(in the rows, 128 means zero)
Turns in one plane each, and the order they were made in; the first pair answered
Zunu (before -> after):
[157 139 113 116 141 132  97 147 115 131 130 153 116 137 116 139 116] -> [150 123 121 134 130 122 129 145 128 117 177 131 126 141 128 108 146]
[135 143 137 130 133 125 136 139 166 138 167  98 119  93 148 103 135] -> [119 159 133 101 135 133 113 102 149 159 133 128 111  91 130 117 103]
[ 73 145 124  97 104 169 155  23 152 138 112 169 136 104 122 120  92] -> [170 149 103 142 153 183 136 197 182 106  54 121 139 117 141 177 111]
[154 103 106 108 128 126 118 131 103 185 119 104 127  79 103 115 121] -> [158  95 108 122 129 122 129 148 113 176 138  88 133  82 115 107 135]
vubuk (before -> after):
[153 137 125 128 133 111  89 164 101 146 111 157 105 141 118 135 142] -> [138 120 137 151 115 100 127 145 115 128 169 137 117 141 133  96 171]
[139 121 146  96 117 143 125 126 117 149 101 135 112 142 143 138  93] -> [125 107 156 108 103 133 151 109 123 143 151 119 119 143 155 104 119]
[143 127 123 138 138 147 155 126 145 145 111 120 124  93 123 121 130] -> [137 136 120 112 142 130 125 123 118 173 111 131 110 111 115 120 118]
[138 149  97 141 144 127 163 183 155 132 133 125 124 132 141 140 140] -> [129 154  96 112 150 111 132 179 126 158 130 136 109 150 134 140 132]
Noban (before -> after):
[139 144 118 115 142 161  67 132 140 156  85 157 107 105 108 161 101] -> [148 133 122 159 134 185 116 135 182 112  94 138 133  81 121 161 122]
[140 113 140 127 120 101 117 162 121 120 160 109 118 141 117 112 141] -> [134 124 134 102 123 108  95 147 104 138 131 130 107 143 104 127 118]
[166 158 107 126 138 105 150 145 122  94 106 109 146 130 137 147 124] -> [169 152 109 125 137  95 148 152 119  97 119 105 145 140 139 139 132]
[156 101 136 167 170 134 146 191 192  99 138 140 121 112 141 150 172] -> [153 101 135 141 174  98 115 205 161 128 166 138 104 146 141 135 182]
Then:
(two turns a pair)
[159 122 115 132 139 124 143 152 138 127 139 107 136 102 130 152 156] -> [139 127 117 124 126 141 147  98 141 130 123 127 138  83 118 157 137] -> Zunu vubuk
[105 140 126 120 119 148 113  96 128 146  46 157 112  90 108 152  74] -> [151 138 118 130 146 125  91 201 120 148  53 121 102 123 124 161 102] -> vubuk Zunu
[ 57 113 114 149 109 147 154  85 137 124 169 154 150 106 118 104 134] -> [ 97 123 103 169 128 182 150 133 159 101 103 151 156  86 116 153 120] -> Noban vubuk
[126 132 141 172 126 156 169 145 160  81 122 108 153 110 131 134 135] -> [132 126 141 153 135 113 147 183 133 107 165  94 135 149 136 110 160] -> vubuk Zunu
[136 112 105 183 129 157 136 167 175 104 131 102 133 105 150 140 148] -> [133 130  96 152 138 172 100 146 157 128  81 135 120 102 128 171 107] -> Zunu Zunu
[125 120 123 147 152 125 151 158 146 122 155 104 135 130 146 127 155] -> [ 89 132 127 121 133 141 149  78 138 138 132 140 135 111 127 130 119] -> Zunu Noban
[110 138 123 116  90 150 137  51 126 130 120 151 143 109 105 144  85] -> [108 123 130 143  81 142 167  60 143 109 159 130 156 106 119 122 113] -> vubuk Noban
[105 109 140 125 167 140 146 109 129  95 162 107 117 130 139 115 138] -> [ 96 115 138 109 164 138 135  87 119 109 154 122 111 129 132 117 124] -> Zunu vubuk
[ 87 129 123 141 113 140 200  90 159 101 151 134 139 100 132 103 125] -> [110 157 107  85 143 135 118 128 111 151  82 166 105 129 108 150  81] -> Noban Zunu
[ 84 108 123 130 116 125 164  99 136 127 136 115 145 112  98 130 136] -> [111 127 109 109 137 125 121 138 118 144  88 128 128 125  88 166 112] -> Noban Zunu
[130 122 129 154 131 168 152 134 145 101  82 124 147 112 129 155 108] -> [110 102 141 153 117 122 163 132 129 113 168 100 143 142 144  98 154] -> Zunu Noban
[101 125 143 133 109 141 166  75 140 127 156 132 143 106 128 107 132] -> [102 141 136  92 122 131 119  79 108 163 126 156 121 124 114 125 108] -> vubuk vubuk
[ 85 129 151 131 148 138 147 113 134 137 116 135 144 124 104 120 128] -> [ 90 132 149 115 157 121 126 135 114 149 124 136 133 142 101 121 131] -> Zunu vubuk
[126 155 111 101 133  95 132 106 109 116 142 140 143 136 121 120 145] -> [146 161 106 111 147 115 127 130 117 105 104 143 146 127 120 147 131] -> Zunu Noban
[101 133 143 100 132 138  89  63  92 159  88 168 116 116  93 139  74] -> [155 118 138 122 165  93  72 206  84 158 132 110 108 170 120 129 130] -> Zunu vubuk
[142 132 118 135 138 128 118 159 133 112  86 131 118 143 133 142 129] -> [109 125 128 120 119 102 124 115 113 131 143 134 117 157 134 101 145] -> Zunu Noban
[120 136 111 110 110  93 135 207 118 137 116 142 187 123 162 113 153] -> [118 151 106  98 114 112 120 191 115 143  76 165 184 111 150 134 127] -> Noban Noban
[131 113 171 161 102 151 167 179 180 102 122  80 145 113 135 145  97] -> [144 124 164 134 122 126 119 224 146 132 111  83 121 145 130 156  91] -> Noban vubuk
[158 111 124 137 130 152 142 128  83 184 169 130 144 123 147  70 113] -> [168 124 120 133 137 186 135 124  93 177 111 149 147 102 137 107  80] -> Zunu Noban
[151 145 144 171 165 154 151 156 177  98 104 111 141 122 151 151 109] -> [132 162 139 126 167 155 112 118 144 134  73 147 123 125 131 165  76] -> vubuk Noban
[140 130 138 123 133 145 109 127 126 123 102 138 137 123 115 126  98] -> [119 126 145 123 119 137 122  98 127 122 126 138 140 122 118 105 103] -> Zunu Zunu
[105 130 137 128 106 147 157  63 148 106 123 140 143 103 134 114 115] -> [156 124 128 160 129 143 157 156 167  84 115 109 146 116 145 128 138] -> Zunu Noban
[178 114  93 115 155 118  84 221 132 162  77 121 123 185 154 159  97] -> [185 108  97 155 146 154 128 214 177 119  63 109 152 149 159 166 101] -> Noban Noban
[139 116  98  94 129 131 111 195  89 135 110  96 124 121 144 104 133] -> [116 126  98  71 117 134 101 153  75 149  96 121 120 116 133 107 110] -> Zunu Zunu
[ 63 107 140 124 107 111 129  93 128 135 211 119 112 143 174  77 169] -> [ 75 117 136 159 106 185 165  68 182  89 130 133 138  82 164 127 133] -> vubuk Zunu
[135 145 112 125 126 135 106 128 112 138 110 150  96 150 132 148 112] -> [139 137 113 130 126 118 113 147 110 139 142 134  96 165 143 132 134] -> Zunu Noban
[132 119 128 190 123 142 183 133 184  92 122 107 163 103 148 114 150] -> [ 86 148 124  94 125 105  97  68 102 181 110 165 120 141 115 115 104] -> Noban Zunu
[117 116 125 142 100 123 167 111 149 127 188  95 138 114 138 100 145] -> [165 125 111 153 131 132 143 191 156 116 137  86 133 120 138 140 138] -> Zunu Zunu
[157 128 121 125 152 105 119 197 137 135 176 124 149 158 144 112 177] -> [130 130 124 102 141  89 110 157 118 157 199 141 139 163 136  94 173] -> Noban Zunu
[120 129 130 117 111 122 125 118 122 143 144 132 126 131 125 107 133] -> [123 129 129 132 109 142 142 112 138 127 131 133 137 116 128 114 131] -> Noban vubuk
[162 143 112 147 122 129 101 161 139 132 182 118 147 114 142 119 169] -> [136 146 115 148 104 159 124  94 158 116 167 140 158  81 134 126 148] -> Zunu vubuk
[ 84 122 152 145  98 134 167  83 132 102 157 115 132 125 141  88 141] -> [124 153 130 102 137 136  86 147  92 142  72 141  98 150 122 151  98] -> Noban Zunu
[105 146 134  85 145 120 148 161 143 120 120 154 134  73 140 155 121] -> [ 94 140 141  92 141 113 166 150 149 115 150 146 138  76 150 135 135] -> vubuk vubuk
[ 75 149 126  91  87 133 112  62  88 158 125 153 120 125 126 101 120] -> [ 84 147 126 122  83 172 145  56 126 120 100 150 139  89 128 115 117] -> Noban vubuk
[157 145 119 119 152 115  84 195 101 166 110 116 111 124 130 112 133] -> [122 150 126  94 135 114  79 128  86 184 110 142 109 115 120 103 115] -> Zunu Zunu
[147 129 142 126 145 115 109 148 108 162 105 148 126 133 143 138 122] -> [138 113 149 158 129 120 155 133 137 134 141 128 145 117 156 113 146] -> Noban Zunu
[130 132 129 125 112 154 121  90 143 129  82 166 138  96 111 149 100] -> [111 114 140 139  97 141 150  69 151 118 138 148 146  98 121 113 126] -> Zunu Zunu
[133  97 113 123 121 117 179 130 177  89 146 156 169 113 150 120 154] -> [121 118 106  61 131  96 110 113 122 147 117 193 136 141 126 135 118] -> Noban Zunu
[139 113 118 162 133 141 166 162 161  89  92 112 150  89 142 141 110] -> [132 106 121 138 140  79 136 195 118 125 158  92 128 141 151 106 141] -> vubuk Zunu
[122 108 141 117 140 116  91 169  78 104 138  96 120 155 147 108 131] -> [ 85 115 148 105 114 134 107  85  82 108 136 123 125 131 134  99 114] -> vubuk Zunu
[137 125 127 142 127 147 144 138 147 109 116 122 144 113 129 140 133] -> [109 132 130 111 119 130 125  92 119 140 132 139 132 124 119 124 124] -> Noban Zunu
[139 140 136 104 116  87  80 169 128 161 108 125  92 124 141 150 150] -> [145 141 137 141 107 131 120 154 172 118  74 124 117  83 141 168 141] -> Noban Noban
[159 130  95 163 151 143 138 148 151 113 115 109 143 140 139 132 153] -> [151 146  90 132 155 146 106 130 126 137  83 134 129 144 122 149 124] -> vubuk Noban
[115 136 137 115 122 123 115 100 130 145 123 147 124 129 122 125 109] -> [137 138 132 129 135 142 118 128 145 132  97 141 129 119 126 146 109] -> vubuk Zunu
[139 126 126 146 135 147 139 133 139 128 114 122 132 115 131 145 112] -> [143 131 122 131 143 134 116 148 120 146 118 123 120 133 129 145 110] -> Noban vubuk
[117  79 156 145 131  96 148 147 156 118 168 111 125  96 183  92 126] -> [153  91 144 141 153 111 117 200 152 122 110 117 119 102 178 134 107] -> Zunu Zunu
[166 141 110 177 115 159 116 172 148  91 148 139 142 161 144 115 146] -> [163 159 102 150 118 173  84 151 129 109  98 170 131 155 127 145 110] -> Zunu Zunu
[152 108 140 124 150  95  93 180 102 126 140  98  98 176 127 108 166] -> [138  97 150 171 125 147 167 123 163  67 130  97 138 117 133 109 165] -> Zunu vubuk
[100 138  85 122 121  88 117 152  98 157 128 132 118 138 102 171  89] -> [118 131  86 163 119 123 158 167 141 113 114 114 142 109 114 184  98] -> vubuk vubuk
[116 140  99 140 109 119 103 169 132 170 108 175 112 148 131 127 138] -> [100 137 107 137 100 107 109 143 127 174 135 173 112 152 131 108 146] -> vubuk Noban
[163 116 123 157 133 129 138 199 159 106 164  98 154 138 164 115 166] -> [177 141 109 122 155 146  86 207 139 133  88 132 135 136 142 164 120] -> vubuk Noban
[138 119 143 156 126 148 161 144 146 102 150  90 137 133 141 127 149] -> [121 117 145 142 119 130 154 132 129 117 174  89 131 145 142 109 153] -> vubuk Zunu
[141  99 139 169 103 138 156 173 167  85 147  85 140 120 122 122 151] -> [129 121 127  93 115  95  71 169  97 161 133 123  93 167 100 130 119] -> Noban Noban
[133 125 111  84 134 133  89 143 123 156 114 134 118 149  95 146 128] -> [132 120 113  85 134 120  93 154 121 158 136 119 118 157  98 131 141] -> Zunu Noban
[101 123 132 113 122  86 114 109 106 152 176  97 113 157 124  67 153] -> [ 92 130 130 135 108 154 148  49 151 114 107 126 139  94 113 103 115] -> vubuk Zunu
[119 107 145 129 114 152 154  98 157 108 119 146 125 128 147 145 121] -> [127 103 145 139 121 151 161 115 161 102 123 140 126 128 153 143 130] -> Zunu Zunu
[103 134 131 150 112 154 160  68 138 108 140 128 136  98 129 111 138] -> [ 99 149 124 102 127 115 103  84  85 156 141 144 107 140 118 115 124] -> Zunu vubuk
[ 73 144 129 129 100 157 121  92 154 113 144 143 163 131 166 137 138] -> [ 79 152 124  98 112 129  82 110 120 147 148 149 143 161 161 141 133] -> Zunu vubuk
[168 107 135 200 144 168 166 200 168  59 131  92 145 150 137 154 144] -> [ 68 106 156 143  94 141 168  29 130 103 198 143 135 146 118  89 126] -> Zunu Noban
[107 108 126 144 122 130 193 114 157 121 182 109 148 121 139  92 169] -> [ 93 139 118  74 136 111 113  96  95 186 137 157 111 148 113 117 121] -> Noban Noban
[106 117 145 105 116  95 131  98 103 150 190 126 114 136 126  91 158] -> [150 114 137 130 137  99 132 182 118 132 175  96 118 146 140 111 172] -> Zunu Zunu
[148 127 123 145 126 105 139 184 122 107 152 102 134 146 149 119 156] -> [ 96 144 128 105 103 127 136  66 106 128 121 156 131 121 124 122 107] -> Zunu Noban
[137 132 130 132 129 137 120 142 119 115 131 138 131 130 145 132 129] -> [133 127 135 135 124 132 124 139 122 116 142 135 133 130 144 124 136] -> vubuk vubuk
[152 131 125 119 156 132 130 165 141 129  84  97 128  98 137 173 148] -> [137 135 125 114 146 145 136 127 147 122  71 112 131  81 132 176 134] -> Zunu vubuk
[133 126 133 142 123 131 129 100 127 120 139 143 134 112 123 124 118] -> [136 128 132 128 129 116 108 115 110 139 139 144 123 130 124 120 117] -> Zunu vubuk
[159 119 152 154 147 146 146 140 175  81 110 112 112 109 126 138 116] -> [168 127 146 124 164 118 103 173 140 115 108 116  91 139 123 143 110] -> Noban vubuk
[112 131 117  91 119  93 137  79  85 141 138 117 107 134  89 100 173] -> [134 122 117 115 125  86 149 124  98 130 158  92 115 145 100  94 199] -> Zunu vubuk
[127 127 105 115 169  86 126 159 140 144 160  96 134 151 161 119 149] -> [116 121 115 127 156  95 151 130 155 132 172  93 146 138 162 108 151] -> Noban vubuk
[141 111 129 159 134 138 155 145 144 103 154 105 143 118 145 127 151] -> [126 108 133 145 127 119 152 130 129 117 180 106 137 129 146 110 155] -> vubuk Zunu
[114 139 179 109 119 100  92 164 130 186 106  87 112 151 125 141 160] -> [132 138 175 137 125 129 112 183 160 158  80  81 129 125 126 163 157] -> vubuk vubuk
[117 122 121 116 111 134 155 107 126 116 157 128 137 139 130 106 155] -> [150 122 116 128 129 139 150 159 134 107 138 113 139 144 137 125 156] -> Zunu Zunu
[120 130 118 105 129 113 112 105 111 125 112 121 140 132 132 136 129] -> [122 125 119 124 127 127 136 108 134 106 117 113 151 121 139 135 134] -> Noban Noban
[144 133 135 113 129 111 120 120 120 158 140 118 115 130 113 109 124] -> [157 136 129 125 133 132 121 135 135 145 104 118 122 117 112 134 114] -> vubuk vubuk
[158 121 130 174 129 143 158 156 186  90 110  91 143  98 161 147 169] -> [108 119 138 121 113  73 124 111 121 153 190 102 114 149 156  89 185] -> vubuk vubuk
[121 141 116  94 136  87  88 133 104 174 127 135 118 167 114 112 120] -> [111 131 125 106 125  77 108 122 110 168 157 125 123 168 122  93 136] -> Zunu Zunu
[135 138 104 171 150 185 136 169 133 125 106 109 130 119 139 142 152] -> [114 151 102 142 146 191 117 120 118 146  80 141 120 114 123 152 122] -> Zunu Zunu
